(in the rows, 128 means zero)
Rotation paths and how fast each direction turns (deg/step):
Each turn is a multiple of 5 degrees from 10 to 175, or 0.
Each row of a path follows its step; steps can be skipped.
Path 1:
step 0: [128 133 129 132 134 131 131 123 118 118 125 122 133 133 135 126 121 127
 133 127 125 115 130 132 136 129 128 130 130 125 128 122 130 124 126 129
 125 134 131 123 126 129 130 117 124 145 120 124 125 125 129 122 134 129
 127 128 120 126 127 130 130 134 132 128]
step 1: [127 127 126 128 133 125 134 133 121 124 134 129 130 136 137 135 120 131
 123 124 125 121 134 131 135 136 135 127 127 128 126 121 116 124 122 131
 129 121 125 137 130 130 125 125 135 137 128 134 131 119 121 129 134 125
 123 131 127 121 129 131 121 129 131 130]
step 3: [134 124 132 124 128 134 133 134 127 116 124 130 130 131 138 132 127 122
 133 121 124 120 134 120 128 128 137 131 125 126 120 132 129 134 135 129
 140 139 122 128 121 129 123 128 136 123 123 137 125 125 130 130 131 127
 126 126 130 131 126 125 128 127 121 131]
step 5: [132 128 125 140 124 129 123 128 125 119 126 120 124 136 138 130 123 128
 112 127 122 126 132 132 127 133 126 133 131 128 129 123 129 135 136 135
 128 131 126 129 117 127 132 117 129 133 131 127 129 130 124 121 128 123
 124 128 130 130 127 120 125 133 131 125]
step 6: [132 133 128 130 129 129 130 125 138 130 126 129 122 133 138 134 123 134
 116 130 129 123 135 128 129 123 138 121 128 129 125 118 125 142 127 134
 131 126 127 124 128 121 122 123 129 133 131 125 129 127 120 126 128 124
 127 126 135 129 133 135 125 131 127 138]
step 8: [127 121 129 128 127 128 131 130 126 118 122 137 135 132 137 132 122 136
 128 129 120 131 128 126 138 141 129 121 123 135 120 122 135 130 125 125
 131 129 120 128 126 134 132 128 126 133 117 130 123 133 128 131 131 124
 132 127 128 128 133 128 126 125 124 139]
step 9: [122 128 130 135 133 135 120 133 123 120 128 134 136 133 139 125 123 133
 129 129 125 120 131 140 120 137 128 126 129 135 128 124 127 126 121 131
 126 135 124 128 127 122 125 122 125 134 128 123 129 136 128 128 131 134
 125 125 118 130 131 129 131 125 127 134]
step 12: [130 131 129 129 125 132 136 130 132 115 122 130 133 131 140 131 123 123
 127 125 127 121 130 126 135 135 135 133 132 124 130 136 125 129 134 131
 126 130 126 131 126 129 128 131 134 127 127 136 129 136 121 132 134 131
 136 140 124 123 134 119 126 133 127 124]
step 14: [129 126 130 127 126 123 116 130 127 126 134 123 129 128 137 124 127 137
 128 127 126 123 137 127 125 127 136 129 129 127 135 126 125 136 129 130
 125 139 126 132 118 122 125 118 131 129 129 134 129 129 123 129 132 116
 126 122 119 128 129 119 125 130 120 128]
step 17: [121 136 129 131 130 119 132 126 124 123 120 132 134 136 144 129 122 128
 124 131 124 126 127 130 134 129 126 127 126 125 123 119 119 132 123 128
 128 129 121 134 132 126 137 124 133 129 122 137 131 123 123 129 131 128
 134 131 126 123 127 128 121 126 128 136]
[127 130 127 127 127 129 127 132 130 127 124 130 127 129 129 128 129 126
 128 127 131 129 128 128 129 128 129 128 129 131 127 127 129 127 129 130
 128 128 129 125 127 127 128 129 129 129 130 125 128 128 128 129 128 129
 127 129 127 129 129 129 130 129 127 126] : 110
[127 129 128 127 127 129 126 126 129 130 127 128 128 128 127 128 127 129
 129 131 127 128 127 128 128 129 131 127 127 128 128 126 129 128 127 129
 126 128 130 127 127 129 130 127 129 131 128 128 129 126 131 128 130 125
 127 128 129 127 131 127 129 128 127 130] : 45
Path 2:
step 0: [129 127 129 131 130 121 131 129 120 129 136 126 134 117 132 130 131 115
 129 130 131 134 129 119 131 135 117 127 122 127 134 126 130 123 123 124
 129 117 125 120 126 130 133 124 135 136 125 127 130 137 130 128 121 127
 123 135 129 123 134 131 125 117 117 129]
step 2: [126 128 126 129 129 127 129 123 123 125 124 128 131 129 119 128 128 117
 124 130 135 129 123 128 114 132 124 122 126 127 132 124 138 126 137 133
 124 135 119 123 146 127 134 128 120 129 134 129 134 130 128 131 125 127
 127 118 127 128 133 121 136 128 114 124]
step 3: [127 130 134 128 131 132 130 121 125 135 135 132 131 132 125 131 137 132
 126 131 130 126 123 126 129 137 129 128 121 134 130 143 135 121 126 126
 123 130 121 128 129 126 137 124 124 118 119 122 123 132 134 126 132 137
 132 127 116 124 116 124 123 122 129 134]
step 4: [139 133 134 129 137 128 126 129 133 131 135 127 134 122 120 128 125 136
 133 126 134 131 132 131 124 127 119 121 132 122 137 133 138 126 127 124
 134 132 124 131 135 129 140 135 137 137 129 128 130 130 123 123 135 131
 124 125 136 129 119 129 133 136 131 123]
step 6: [132 125 135 127 130 123 129 131 114 124 130 127 122 124 123 137 128 131
 130 133 127 138 118 132 129 128 114 133 120 114 133 122 129 134 123 141
 128 131 122 124 126 127 125 135 131 123 125 127 124 129 134 122 130 127
 121 125 131 125 123 130 123 129 130 133]
step 7: [127 130 127 124 129 128 127 131 133 137 123 130 140 120 123 137 126 128
 123 132 127 135 126 130 128 134 123 134 126 134 124 129 128 126 133 131
 136 124 132 125 141 122 117 115 132 131 127 140 125 123 131 117 131 135
 126 127 127 120 128 131 120 135 127 121]
step 8: [139 131 127 129 136 123 130 123 126 133 125 132 118 121 133 132 126 128
 125 140 130 132 124 122 138 119 128 126 132 133 133 127 125 125 130 129
 119 133 117 127 134 120 120 125 124 126 128 126 137 130 119 133 123 130
 121 120 122 132 122 124 123 131 126 122]
step 13: [122 128 140 122 116 129 126 121 130 131 131 127 125 130 128 124 117 121
 117 129 134 138 127 128 127 139 131 128 131 130 133 117 121 125 121 133
 137 127 125 135 132 121 125 125 131 131 137 129 129 128 135 129 133 125
 116 125 125 133 127 125 126 128 127 122]
step 15: [126 125 134 132 120 127 122 136 128 132 133 134 130 124 128 129 130 123
 124 124 131 131 118 138 131 129 129 123 129 124 135 134 125 121 120 119
 131 130 123 131 130 140 128 127 129 130 124 115 129 127 122 125 130 137
 132 127 119 133 134 118 120 139 120 122]
step 16: [138 126 122 134 130 133 134 123 124 135 130 121 126 130 132 135 122 114
 133 120 134 130 134 134 119 130 126 120 134 132 132 132 128 125 135 125
 130 120 127 129 141 129 131 133 134 130 131 124 123 140 130 137 134 125
 127 129 125 125 127 128 122 127 120 131]
[129 129 128 126 127 129 129 129 126 128 126 128 129 128 129 127 132 128
 126 129 127 126 129 127 127 126 129 127 129 130 127 128 128 127 126 124
 127 128 131 127 129 127 127 126 128 127 125 128 127 128 130 127 129 129
 127 128 127 127 128 130 128 127 126 129] : 155
[129 128 127 128 129 131 129 127 127 128 127 128 125 128 128 129 127 127
 127 131 127 129 125 127 126 129 126 129 126 130 127 129 127 129 128 126
 129 129 128 129 127 127 128 127 126 129 129 126 129 128 125 128 126 129
 128 131 130 129 128 128 131 126 127 129] : 125
[132 129 129 127 129 126 127 125 129 128 130 130 127 129 129 125 128 129
 126 127 128 127 128 128 128 128 129 130 129 128 128 128 131 126 127 126
 130 128 125 129 127 127 127 128 129 130 127 127 130 127 129 128 127 128
 129 129 126 127 129 127 130 129 130 129] : 70
[130 131 126 129 127 127 128 128 128 127 129 129 128 129 125 127 131 131
 129 130 127 129 129 130 125 129 127 126 129 126 127 127 127 129 129 129
 129 128 130 130 128 127 130 129 129 127 128 129 128 127 128 127 124 129
 129 129 129 128 129 128 127 130 128 127] : 140
